Each row is where one point has got to under a steady rotation. How many ticks took it there?
The counts run from 0 to 357.
[ -7.0 -20.8  17.1  -3.5  -7.8 -18.4  12.1  17.4  -0.6  23.7 -11.3  14.5
  -6.7 -17.9  11.1   4.5   7.7  15.4 -19.0  12.3  -1.4  15.9  -3.1   4.7
 -24.0  -2.5 -13.4   9.2  -5.2  -7.5  13.6   4.6   8.8  -2.8  -0.7  -5.0
   1.5 -18.7 -18.9 -26.9   5.5   1.9 -33.9  22.8   8.6   9.8   0.9 -24.0
  -6.8 -13.1  19.0  -9.7  12.9  -5.7  21.6  35.3 -11.9 -15.7 -37.6  -1.4
  -7.6]	320
[-15.0 -14.2  29.4   6.0 -12.5  17.0  12.3  -3.8 -18.4  10.8   4.3   4.9
 -17.8 -12.4  -0.3  13.5  -0.8 -10.8   0.4   6.2  -1.6  16.1 -15.1  -1.1
 -27.6   0.1 -14.5  11.6  -1.1   0.0  12.3  20.4   7.9  -6.6  -1.9   2.2
  -3.3  -6.7 -30.1   8.6  -2.3   9.0 -29.8  22.0   4.7  35.3 -13.7 -16.3
  -4.4  13.5  24.5  -1.1   3.4  -9.1   4.3  35.9  12.8  -0.1 -33.9  -2.1
   0.7]	299
[ -3.5 -15.5  22.3  -1.6 -14.9   9.7  11.2   4.6 -19.4   9.2   2.0   8.1
 -16.3 -11.2   4.1  14.6   5.2  11.9 -19.6  -1.9  -6.4   0.4 -16.5   8.4
   8.7 -23.4   0.1  -9.6   2.0  -9.8  12.9  -1.4   8.3  -1.4   0.4 -19.4
 -12.3 -29.2 -19.9  -5.0 -10.7  34.6 -24.2  14.8   4.4   6.9 -12.3 -22.1
  -2.7 -14.0  23.3 -22.1  -1.3   4.7  21.7  39.0   7.5  -5.4 -27.5 -11.4
   5.9]	302
[ 17.0 -13.1  30.6 -11.8  -3.3 -17.4   1.7  15.9 -21.6  24.5   3.4  13.9
 -13.5   8.8   3.0   0.3  22.4   1.9  -5.0   6.4   5.1  26.1 -14.1   1.5
  12.7 -19.1  11.1 -17.6  -3.9  -5.9  -2.3   4.8 -16.3  -1.9 -10.0 -23.0
  13.7 -15.5  -3.6 -16.9   3.9  38.7 -16.6  -9.0  -0.5  16.7  -8.6 -18.1
  -7.3 -13.0  -5.7 -30.1   1.4  -5.4  16.6  28.3  -4.6   1.0  -5.8  -7.3
 -19.5]	124
[ -4.8 -26.9   9.1  -1.2   5.6 -14.0 -16.5  12.0 -12.1  -4.1   6.4  14.2
 -14.2 -16.6 -17.3  31.0  23.9  -7.6   5.7  -4.8   3.5   2.9   2.9   0.6
 -16.6  -1.3   9.8 -17.5 -10.4  -1.8 -15.5  -5.1  -0.4  11.1  -7.2 -10.6
 -11.8 -21.1 -15.9   1.2  -3.4  29.7   2.9  26.6   9.3  23.2  11.6   7.8
 -27.7  -2.5  -4.4  -0.2 -23.7   2.0  38.8  23.8 -16.2  14.2 -22.6   3.9
  -6.3]	59
[  7.0 -35.4  19.5  -7.7  -9.4  14.2  11.1  10.7   1.2   7.9 -10.1  20.2
 -24.1 -18.0  -7.5   2.7  -0.7  15.0 -22.7  20.7 -14.6  13.2  -2.0   6.9
 -28.1   3.5  -7.5  21.4  -9.3  -9.9  18.1  -2.6  10.5  -1.5   6.6   3.4
 -12.1  -6.9 -19.2 -22.6  -0.5  -2.2 -12.7  33.8   4.9   5.9   1.2  -9.3
 -14.1   2.2  38.8  -2.1  -2.8  -9.9  19.1   8.2 -11.6  -6.5 -35.1  -1.9
  -3.6]	30
[  8.9 -27.1  30.6  -8.0 -43.5  -2.5   0.1   6.5  -7.3   5.6  -7.3   8.4
  -7.8  -1.7 -22.7 -13.7  -0.5  14.0 -12.8  16.7   6.3   0.1   0.9  -2.0
  -9.2  -7.9  -2.3  13.7  -9.5   4.4   8.3  25.9  -2.3  -0.7  14.3 -12.6
   0.4  24.0 -10.5 -42.0  11.7  -1.3  -2.1  18.3   3.8   4.2 -13.5   1.6
 -25.9  14.4   0.0  -3.6   6.8 -12.6  20.0  -4.8 -17.2 -21.0 -24.1  14.9
 -10.0]	197
[ 14.1 -12.9  30.7 -10.6 -13.5  -8.7  14.1 -15.1 -18.4  16.5  -2.0  28.9
 -17.6  -8.7  -9.9   7.7   0.3  -4.9 -17.9  17.4  14.7  -8.3  -3.5   1.3
  16.1 -23.7  -6.6 -22.9  -2.4   6.4   4.7   0.1  -3.5   5.0   3.5  -4.0
   1.3 -33.6  -3.4 -11.3  -0.2  26.3 -38.2   3.3  -6.4  11.1   6.5  -6.8
  10.4 -10.1  10.3  -8.5 -23.3 -18.5   1.3  35.2   4.7 -13.9 -16.6  11.8
   6.8]	98
[  5.3   1.1  22.5   0.1 -44.1  -1.8  -4.3  12.9 -15.2  32.4 -22.1  13.1
   6.3 -14.7 -16.1  -8.7  -3.0   5.1 -32.8  -2.1  15.7   0.2  -2.1   4.9
  -2.1 -15.5   1.5  -4.7 -21.8   9.0   2.9  17.1 -18.6 -10.4   9.4  -3.9
  15.9  -5.0 -25.3 -26.1   0.0   7.2  -7.5  -8.1   1.9   2.5  -2.6  -3.8
 -32.5  15.8 -13.9 -11.4   0.4   8.0  10.1  23.6 -19.8   0.3 -19.6  10.4
  14.7]	174
[-13.3 -31.3  19.6  -9.0   6.9  -1.8  12.8  13.3  -9.3   0.6   3.9   8.4
 -15.0  -9.2   1.9   8.7   9.5  13.4  -3.8   9.1 -10.2  18.7  -2.7   8.6
 -24.2  11.8  -7.2  15.7  -0.8 -13.1  12.6   6.1  13.1  -6.3   7.5 -11.8
 -14.5  -9.0 -19.0 -17.2   4.6   8.6 -16.3  22.3   0.4  19.8 -10.7 -26.0
  -9.8  -4.2  22.1 -14.1   9.3  -9.5  31.8  35.8  -7.8  -9.0 -30.7   0.5
 -14.3]	316
[ 26.3 -34.9  38.1  -1.2 -26.5  -5.4   3.3  -6.3  -9.8 -12.3  -8.8  26.2
 -15.0  -2.9  -7.3  14.6   1.0  -1.1 -21.9  18.5  -9.8  -7.8  -3.1 -15.6
   2.2 -19.0   8.1  -1.0 -10.0  -9.5   5.8 -12.1   3.3  23.2   5.8  -5.6
  -7.1   1.1   9.5  -7.1 -14.0  29.0   9.3  15.8  19.5  -9.9  -7.7  -8.5
 -22.2  -1.2  19.2  -5.3 -27.9  -4.2  21.3   3.5 -10.8  14.4 -12.0   0.7
   0.5]	221
[ 26.4 -23.2  38.3  10.5 -36.5  -5.1  -6.2   0.9  -2.3  13.1 -18.2  30.1
 -21.0 -10.7 -12.6  -4.3  -1.0 -12.9 -14.9  21.4   4.7  23.0  -9.8 -17.6
 -24.6 -12.9  -2.4   3.8 -19.7   3.6   0.6   7.1 -13.3  10.8  -3.0  10.1
  11.1  15.1  -7.0  -9.6  -5.7   0.9  -6.1  20.1  19.8  14.0   2.4   5.6
 -20.7  10.3  12.5   7.1 -13.6 -15.1   5.9 -10.1  -5.2   9.6 -23.7  -3.0
  -5.5]	223
[ 27.6 -33.7  35.6  -1.8 -35.4 -13.5   5.3  -4.2  -5.6  -3.6 -14.3  27.5
 -13.8  -3.7 -11.4   8.2  -3.5   6.1 -28.3  18.9  -6.2  -9.4  -0.8 -13.1
   9.8 -26.1   6.9  -3.1 -15.2  -8.1   8.8  -7.7   5.6  24.7   6.3  -9.0
  -7.6   1.1   7.1 -16.1  -9.3  24.5   0.1  18.2  17.6 -14.8  -3.7  -7.7
 -19.1  -2.8  16.6  -4.6 -22.6  -6.8  15.2   0.3 -11.8   5.6 -13.9  -0.1
   1.7]	216
[  8.0 -34.8  17.0  -4.0 -12.8  16.5   6.1  10.4   3.6   8.9  -5.5  14.2
 -25.2 -11.0 -11.9  -2.7   7.7  18.8 -18.0  16.9 -14.7  15.7  -9.7  11.5
 -21.9  -3.3  -0.7  15.6  -6.6 -10.7  18.2   1.7   8.6  -2.7   4.6  -9.1
 -14.5   0.9 -20.2 -26.5   0.4   2.3 -13.2  34.5   3.3   8.6   0.4  -3.9
 -14.1   3.8  37.7 -11.4   5.8 -10.4  20.1  -0.5 -13.8 -10.0 -31.9  -4.2
  -8.3]	25
[  6.2 -24.1  27.7 -19.3   5.3  13.4  -4.1 -11.8 -24.4   5.1  21.4  14.0
 -35.3   3.8 -29.3   2.3  13.3 -17.6   8.2  13.3   8.1   8.7 -14.9   6.0
   4.5  -9.3   5.5 -25.2  -2.2   8.0  -4.2  10.5 -13.9   2.0  -0.1 -10.5
  -7.4  -9.9 -14.3   1.3   9.4  28.5 -23.4   5.3  -8.6  38.8   2.9  12.2
  -4.8   7.8   6.7  -9.6 -19.2 -23.9   8.9  21.0  -4.0   0.1  -4.6   6.3
  -5.4]	96
[ 13.2 -20.9  16.6   5.0 -20.8  -1.4   2.5  11.2   6.7  20.8 -18.9  28.5
 -15.2 -23.6  -4.1   6.0   0.6  16.0 -34.4  11.0  -8.2  15.6  -8.5   2.8
 -17.0 -16.1  -5.6  -0.2 -17.6  -6.2  10.3  -5.5   4.9  -0.3  -1.5   7.0
  -2.9 -21.7 -20.9 -17.3  -5.8   1.6 -20.9  30.5  16.7   2.3  13.1  -0.5
 -13.0  -6.0  27.2  -4.5  -1.8   0.2  17.2   9.8 -12.8  -4.1 -37.8 -10.6
   3.6]	34
[ -3.1 -34.6   3.2 -18.6  18.1  -5.6   3.6  25.9   2.4  17.8   6.0  12.3
 -21.3  -5.2 -14.5   3.7  22.0  16.3 -14.2   8.5  -8.0  16.6 -11.7  18.1
 -14.9  -0.4   7.4  -1.8  -8.9 -11.3   9.0 -11.2  -0.8  -1.2   1.2 -22.9
 -15.7 -13.3 -14.1 -25.8  13.5  10.3 -12.4  18.4  -6.6  11.1   9.1  -4.4
 -21.6  -7.0  12.6 -23.1   0.9  -7.4  33.2  19.6 -36.1  -3.3 -14.0  -1.8
  -9.0]	333
[-14.5 -17.8  27.8  15.1 -30.0   5.8  -3.0   5.6 -23.8   2.2   3.3 -14.1
  -8.3   4.9  -5.3  24.9  18.5  -0.2  -2.1  -8.0  -6.3 -11.7 -12.1  -5.8
  -2.7 -25.0   7.9  -1.4  -6.0 -13.4   9.6  14.6   9.2  10.3  -4.5 -32.7
  -6.5   1.9 -27.1   4.1 -16.4  35.8  -6.0  22.0  10.4  15.9 -18.7 -10.9
 -28.2   9.6   7.3  -9.7  -5.4   9.1  15.7  18.1   0.5   7.4 -20.1  -4.0
  -1.4]	0
[ 34.5 -14.5  35.3  10.3 -28.7  -1.8 -10.4  23.3  -7.5   7.6 -28.7  26.8
 -11.8 -23.7  -1.7   8.2   1.1  -5.9 -19.5  10.9   3.8   6.9  -4.6  -8.4
  -4.4 -18.7   8.0  -7.9  -7.6   5.4  -1.2 -12.7 -11.4   9.6   2.2  -2.6
   6.9 -16.2   4.1 -14.5 -16.7  25.7   2.6  21.5  14.5  -8.4   3.9 -10.5
 -17.0 -19.4   2.5  -8.9 -27.4   2.5  22.9  -0.6   8.2   3.7 -21.9  -2.2
  -2.0]	238
[  7.6 -17.6  19.0  19.9 -15.5  10.0 -16.3  24.7 -16.4  13.1  -8.7  -8.0
 -18.5  -3.7 -12.5  15.6  29.0 -25.8   5.7   1.4   4.6  -6.2 -19.1   5.2
  -4.0 -25.6  20.7 -18.9   1.8  13.8   0.4  -6.6  -8.8  12.5  -9.0 -35.4
   3.9  -4.7 -11.8   0.7 -10.9  34.1  -9.6  26.7  -3.6  16.4   5.7   2.1
 -22.1  -6.7   0.3 -13.7 -26.3  -2.7  11.0  -0.8   2.6  -2.9 -11.7   6.0
  -7.7]	264
[ -3.7 -15.9  23.8  -3.4  -8.3  20.9   0.5  12.6 -12.9  14.7   7.0   5.6
 -27.2  -5.6  -7.0  -4.0  10.3   7.2  -3.6   5.1  -3.6  35.0 -21.4  14.5
 -21.0  -3.2  -8.7   6.4   2.2  -0.5   5.9  18.8  -5.5 -18.9  -0.8  -6.4
  -5.8  -2.9 -31.8 -11.0   4.7   9.0 -23.1  23.5   5.1  36.0  -8.9  -9.2
  -5.1   4.8  19.7 -18.9  14.3  -8.2  18.3  22.7   6.7  -9.7 -35.6 -11.4
 -13.5]	305
[-10.8 -31.4  12.0  -8.1  14.0 -10.4 -10.4  12.4 -12.2 -11.9   6.7  12.1
 -12.6 -19.5 -20.1  23.6  17.3  -8.3  13.1  11.1   5.0  -1.6  12.4   7.9
 -32.8  22.2   0.3   1.1  -2.6   2.2  -5.0  -0.2   6.8   4.7   6.2  -6.9
 -15.1 -13.2 -15.6  -7.8   6.7  14.3  -4.3  32.1  -2.0  26.7   7.9  -0.5
 -23.8  -0.2  -1.4   7.1 -23.0 -13.9  36.4  21.3 -12.7   1.0 -26.0  23.4
 -11.6]	63
[ 35.0 -16.5  38.2  13.8 -36.4  -1.3  -8.7  12.1   0.1  13.0 -22.2  32.0
 -16.9 -14.4  -9.0  -2.8  -5.4  -8.9 -20.2  15.8   4.9  21.5  -9.8 -17.4
 -16.1 -20.9   2.3   1.0 -16.0   7.6  -0.5  -2.9 -16.9  10.9  -5.2  10.2
  12.1   2.4  -5.1 -11.1  -8.9   6.7  -3.4  20.3  20.6   7.7   7.5   0.8
 -19.9   0.7   9.3   1.2 -16.9  -6.6   8.0 -11.8   0.8   5.7 -22.8  -4.1
  -4.3]	228
[ -1.4 -35.9   4.6 -20.1  18.3   0.2   4.5  18.7   1.4  11.0  -3.6  17.8
 -19.2 -12.6 -19.3   1.3  16.6  14.2 -16.3  17.4  -6.9   8.9  -1.9  19.3
 -18.5  12.0   4.7   2.5 -14.0 -10.6  12.3 -13.5  -0.9  -1.6   8.7 -16.9
 -15.8 -12.1 -12.2 -25.0  14.5   4.1 -14.3  15.1  -9.8  11.7   6.9  -5.8
 -18.2  -8.3  14.8 -17.8  -3.7 -12.8  35.2  21.5 -38.2  -3.1 -15.7   8.0
  -2.2]	338
[  2.7 -26.7  18.5 -15.0   1.5   3.5   4.9   2.7 -10.1   8.0   4.6  16.9
 -23.2 -15.4 -28.9  -7.7   6.4  -7.2  -0.9  25.2  15.1 -10.0   0.7  12.6
  -9.7   0.8  -3.4  -9.4   3.4  16.2   5.9   5.8  -2.6  -3.1  10.7  -9.6
  -5.7 -12.9 -12.3 -26.8  15.0   7.3 -30.8  22.4 -20.9  20.5  15.9   4.4
  -2.6  -4.0  10.7   1.2 -20.1 -30.4  10.2  14.4  -5.7 -28.7 -18.0  28.1
  -4.3]	84
[ 12.4  -7.8  18.4   1.2 -13.2 -15.8  10.4  22.7 -10.9  47.6 -25.9  12.0
   1.9  -4.1   1.9 -10.8  10.1  -6.0 -25.3  16.2  10.2  12.3  -7.7   6.6
  -6.8 -12.0   6.8   1.9 -20.5   0.6  12.7  -2.1 -12.8   1.2  -1.6 -13.4
  27.2 -11.4 -10.3 -24.6   7.2   9.9 -25.5 -13.4  -3.5   3.0   7.8 -20.9
 -19.7   1.5   1.3 -23.0  -0.4  -4.3   0.2  21.2 -27.4   2.3  -8.1   4.8
   4.7]	147
[  2.7 -27.4  10.0  -7.3   5.4   0.4 -13.2  16.2  -9.7   7.2   9.2   8.5
 -27.0 -10.8 -34.8   1.1  23.2  -9.3   8.5   9.2  14.6   1.5  -2.6  14.2
 -13.8   0.6   9.3 -16.2  -0.7  15.0  -6.7   0.1  -9.2  -2.2   0.4 -21.6
 -10.6  -6.7 -12.1 -20.2  13.0  13.6 -13.9  27.2 -12.2  27.5  15.2  18.1
 -16.0  -3.0  -2.4  -5.7 -20.0 -21.2  25.4   6.4 -14.6 -15.7 -18.8  20.8
 -15.0]	74
[ 17.4 -30.6  26.4   5.0  -5.2  14.4 -10.8  32.3 -18.0  -8.2 -15.7   5.7
 -13.1 -13.3  -6.5   9.0  14.6 -10.6   8.4  15.5   2.7  -2.5  -0.3   6.2
 -16.6   8.2  13.1   4.3   7.2   7.5  -0.1  -6.8  -7.4  -0.2   8.9 -26.5
  -7.7  -3.1   2.9 -20.1  -6.3  27.2   6.3  28.4 -10.1   4.3  -5.5 -18.8
 -19.8 -14.0   2.4 -14.4 -28.5  -5.7  29.8  -1.1   8.2  -9.5 -17.7  17.8
 -14.4]	252
[  7.2 -27.6  17.4   6.7  -9.5  30.7   0.5  22.3 -17.2   8.9  -4.3  -8.4
 -25.6  -2.6 -18.4   1.8  20.3 -15.7   2.4   8.1  -2.1 -11.1 -21.3  18.1
  -1.5 -17.3  15.4  -8.6   7.4   9.5  15.1  -6.2  -6.0   2.5   5.3 -40.0
 -13.4  -9.6 -14.5 -14.3  -3.7  28.2 -18.2  27.2 -18.1  10.8   2.8  -4.0
 -12.2  -5.8  17.0 -22.8 -22.9 -11.0  10.5   1.7   2.0 -15.6 -11.4  10.3
  -4.0]	274
[ -7.0 -16.9  23.4  25.2 -17.1   3.2   8.7  -2.6 -19.5  16.3 -14.3  -4.9
 -13.2 -10.5  -0.9  22.7   5.5 -28.8  -4.9   8.6   5.6 -22.3 -11.6  -1.0
 -11.0 -22.2   2.8  -3.8  -3.0   6.2  15.0  -1.7   9.4  18.4  -4.4 -18.7
   5.6 -15.0 -18.2  12.6 -14.4  27.0 -32.7  26.7  -2.1  16.5   3.5 -15.0
 -14.1   1.7  17.1   3.4 -28.4  -8.6  -9.6  24.0   8.5  -0.8 -19.4  11.8
  12.6]	276
[  0.0 -31.0  18.6  -3.3   2.3   7.2  -5.8   7.9  -4.3   1.6  -1.7  20.8
 -24.1 -21.0 -13.0  12.9   5.7  -3.1  -4.5   4.2  -7.4  25.5   0.1   2.5
 -41.0  13.5  -5.2   7.8 -15.8  -4.6  -2.8   1.6   2.8  -1.6  -2.2  11.2
 -13.0  -5.2 -24.4   0.4  -3.8   3.6  -3.0  29.2  15.6  30.8   8.5   4.5
 -23.8  12.5  21.9   5.3  -6.5  -6.4  26.9  10.8 -12.3  16.4 -32.6  -5.4
  -1.9]	41
[ -1.7 -20.0  24.0  -3.3   4.2   4.6  10.6   9.0 -17.6  24.1 -11.5   2.5
  -1.9  -0.7 -11.6  -0.6   3.6 -15.2  -5.5  19.0   0.1  10.9  -1.5   6.4
 -33.8  20.1   1.5  20.9 -25.8  -2.3  11.6   5.9  -6.9  -0.5   8.1  -6.5
  14.5  10.0 -21.0  -5.4   7.6   6.0  -9.5 -12.8  -7.8  23.5  -6.3 -21.1
 -28.6  27.4   2.6  -5.5  -9.9 -12.5   1.4  29.5 -33.4  24.3  -6.2  15.1
   6.3]	154
[-13.3 -25.7  18.9  -7.6   3.8  -6.3   8.8   6.0 -19.6  -3.6  14.0   5.4
 -17.6  -2.0   3.1  25.9  15.2   9.9  -4.0  -3.2 -17.0  12.0  -9.3   5.7
  -9.9  -6.2   0.4   2.2  -1.5 -20.3   6.6   6.3  14.7   1.0  -0.2 -19.7
 -17.1 -14.9 -17.3   4.0  -3.7  32.2 -12.5  17.2   9.5  17.3 -17.5 -24.8
 -11.1  -3.2  17.0 -18.3   2.1   4.7  33.7  45.3  -7.3   4.8 -22.1 -11.8
  -6.8]	312
[  2.2 -19.7  42.5 -13.7  11.1  -9.5  12.8   3.9 -24.7   3.2  10.0  10.8
 -14.0   7.3   1.7   4.2  10.0  -7.9  13.7  22.7   4.8  28.2   1.9  -2.3
 -20.7  18.0  -5.3  11.9   1.7  -6.0   0.3  16.8  -4.1  -2.6   2.4  -6.5
  10.3  -2.4  -8.7  -6.8  11.3  25.6 -19.8  -8.6  -1.5  28.5 -17.7 -27.5
  -2.4   5.5   2.1 -10.0  -4.1 -17.4  15.3  42.8  -4.7   8.9 -15.0  11.6
 -19.8]	122
[ -3.3 -21.5  13.3  -3.0  -1.9 -27.6   2.7  -1.5 -11.1   6.0  -1.7  12.4
  -9.5 -13.4 -16.9  26.7  14.9  -8.2  -4.4   9.5  14.5 -28.4   3.1   2.3
   2.7 -19.2   6.0 -22.7  -3.4   2.1   1.2  -9.3   8.9  20.2  -1.8 -18.6
  -4.2 -28.4  -3.3  -6.1  -0.3  28.0 -23.9  24.6  -3.1  11.4  17.6  -1.5
 -11.6 -10.9  -0.4   3.9 -33.8 -12.4  20.9  31.6 -11.5  -6.7 -14.8  21.6
   2.1]	76
